One hidden turn or mirror swaps the rows below in pairs. Which row is each named row swapped with?
Fisat: [-45  17  35   0 -29   8  -1  15 -10   0   6   6   3  -2  29 -26  28 -26
 -16]
dolu: [-33 -14  15   3 -42  14   7 -23  20 -14 -22  -8 -53  17 -11   0 -11  14
 -10]
lub: [-15 -10  -9 -11  -1 -30 -11 -45 -23 -36  -4   8  -3   3  -5  19 -21 -35
  11]
diz: [-41  20 -13  18  12 -15  19  14   7   7 -36  15   1  10  26  38 -10  -4
 -39]
mov: [ 38  24  25  15   4  -8 -18  12  -5  -1   1  14  31  32   8  26  17  17
  25]
soz: [ -9 -43 -26 -26  17  -9  16  37  11  29 -10   1  13  -7  -3 -21  11  31
  -5]
damo: [-24 -34  -6 -38  28 -11  15  25   3  42   4 -13  22  -3  -1 -11   0  22
  -3]
gof: [ -7 -28 -23 -28  23 -17   9  45   5  28   5  -6   6  -4   0 -28   1  25
   1]
vip: [ -5 -11 -20 -24   8 -26   7 -48 -14 -33  -8  13  -5   4  -6  12 -12 -36
   9]
padu: [-19   3  -2 -11   5 -31   5 -37  -5 -34  13  -1   1  -8  -5  28 -29 -41
  11]
vadif: [ -7 -17  -8 -20   4 -20 -12 -39 -22 -30  13   8   5   8 -10  24 -25 -40
  10]
Fofug: [ 10   4  27   8   7  15 -20   9 -19  -2   7  -2  27  40  -6  43  14  27
  41]
kem: [ 23  13  28  29  21   8 -34  10 -18   4  -5   8  28  32   3  19  20  28
  20]
mos: [  6  15  22  24  19  22 -31  25 -23   3   6   7  18  14  -9  36  30  37
  14]
Vov: [-40  15  39 -15 -31  11 -14  21  -9   0   4   1   2  12  20 -23  26 -32
 -16]
dib: [-16 -11 -11 -35  -2 -20   3 -36 -10 -26   1  29 -19  -2   4  26 -10 -42
  14]
zel: [-30  19 -13  19  12 -10  12  21  -1   1 -35   8 -10  25  27  54  -2 -22
 -27]
lum: [-43   7  -7  12   9  -4  11  25   6  -2 -40  15   8  24  29  43 -10  -6
 -42]
dapa: [-22 -47 -27 -33  25  -2   9  32   1  28   9  -6  14  -4  -2 -15   8  29
  -2]
gami: [-23 -22 -31 -27  17  -1 -12  29  25  21   7  -3   7  -1   0 -30   1  43
 -19]
liped: [-16 -15   6   0 -38   9   4 -23  25 -11 -21  -8 -62  27 -10   1 -10  17
  -3]
linur: [-19 -51 -23 -23  11  -4  28  16   0  43  15 -12   4   2  -4  -6  11  26
  10]
dur: [  4  14  12  16  28  27 -28  20 -18  -1  -9  -8  34  38  18  25  25  21
  19]
pum: [-30  22  -8   4   4  -6  20  23   5   4 -40  17   0  20  23  47  -2 -15
 -39]
bine: [ 15  20  12  14  27  -2 -55  13 -28   2   1  -5  20  35   4  16   3  23
  -2]
sav: [  8  15  19  22  18  18 -34  13 -22   9   5  -7  24  41  -5  29  17  35
  24]
karop: [-50  17  39  -8 -20   6  -3  15 -15   6  -2   0  15  11  18 -34  25 -23
 -23]
Pef: [-52  20  31 -18 -29   8   1  16   4   3   9   4  -6   0  22 -30  29 -22
  -5]
bigi: [  9  19  28  17   5   8 -21  13 -16  24  -9   4  44  16  -7  31  20  26
  23]
murug: [  7  17  22   7   0  11 -23   1  -6  17  -3  -7  41  34  23  36  13  36
  26]
luzi: [  6   8  20  26   8  19 -35   9  -2  15   0 -14  33  45  13  32  13  25
  22]
Zuti: [-31  15 -14  19   7  -9  14  26  11   9 -38  10  -7  12  34  44   0 -17
 -37]
baru: [ 16  19  14  17  26   5 -37  11  -1   0   6   5  26  41   4  21  29  28
  14]
Bog: [-14  -2  -6 -25   9 -14  -5 -46 -14 -34   6   6 -14 -17   0  20 -20 -34
  17]
kinuk: [ -3 -10  13   5 -33  15   5 -15  17 -25 -19 -17 -60  26  -3  -3 -12  17
   9]
Lodup: [-17 -15   7   8 -32  15  10 -24  24  -4  -9 -22 -59  21 -15   3 -13  29
  -5]
Dazi: [-16 -36  -5 -44   7  -7  18  27  -2  43   4 -20  12  -5  19  -2   1  30
  -3]
Rav: [-13 -56  -2 -15  12  -4   8  33   2  48   2   7  10 -17  12  -4  19  27
  -9]
zem: [-45  29  38 -13 -24   8  -5  16  -3   4   3   7   5  -6  24 -23  29 -32
  -9]
Lazuv: [  8 -35 -10 -28   8 -24  30  32  19  31   8   1   1 -11   4 -19  13  23
  -7]
mam: [-10 -15   9   1 -39  16   4 -13  20  -5 -22  -7 -68  18 -11   4 -13   9
   0]
suv: [-13   5   5  17 -43   2  11 -19  10 -14 -18 -28 -61  13  -5   5   1   5
   8]
rulez: [ -8 -11  -2   3 -33  14   5 -17  22 -14 -20 -20 -69  29  -8   3   4  10
   6]
dol: [  8  18  23  18  24   5 -20  13  -2  11   2 -15  29  38  -7  35  20  41
  24]
kevep: [ -5  -3  -2   5 -35  23   0 -25  19 -11 -19 -27 -61  21  -6   9 -10   0
  -1]
vosod: [-15 -32 -29 -17  14  10  15  34 -10  39  12   7  11 -12 -11 -11  20  24
 -12]
risuv: [-14  -9  -9 -12   5 -21   3 -40 -19 -37  -7  10  -3  -1 -14  20 -25 -41
  19]
Zuli: [-13  -5  -6 -10   3 -24  -3 -48 -19 -31  -1   4   0 -10  -9  21 -10 -37
  18]
benu: [-13 -50 -20 -32  16  -5   7  39   6  36  18  -7  14   4   5 -14   4  18
   8]
did: [-17  -5 -17 -17  12 -29  -1 -37 -25 -31   0  11  -9  -3  -4  14 -13 -37
  29]
Ludev: [-22 -28 -16 -30  33   8  13  36  -2  32  -6 -11  10  -1  14 -24  17  27
   1]
vazu: [ -7 -10  12  -2 -37  15   6 -20  36   1  -4 -20 -62  29  -4   2  -7  -2
  -9]
Vutil: [-14 -22  12   8 -36  18  12 -29  20 -14 -15 -17 -62  23  -6  -5  -1  10
  -5]
Nefi: [-23 -13  -1  -6  -3 -25  -4 -45 -25 -28  -4  11  -1   5  -4  24 -18 -42
   3]

linur is swapped with Fofug
dib is swapped with suv
Dazi is swapped with murug
Nefi is swapped with dolu
sav is swapped with dapa
Fisat is swapped with pum
Pef is swapped with zel

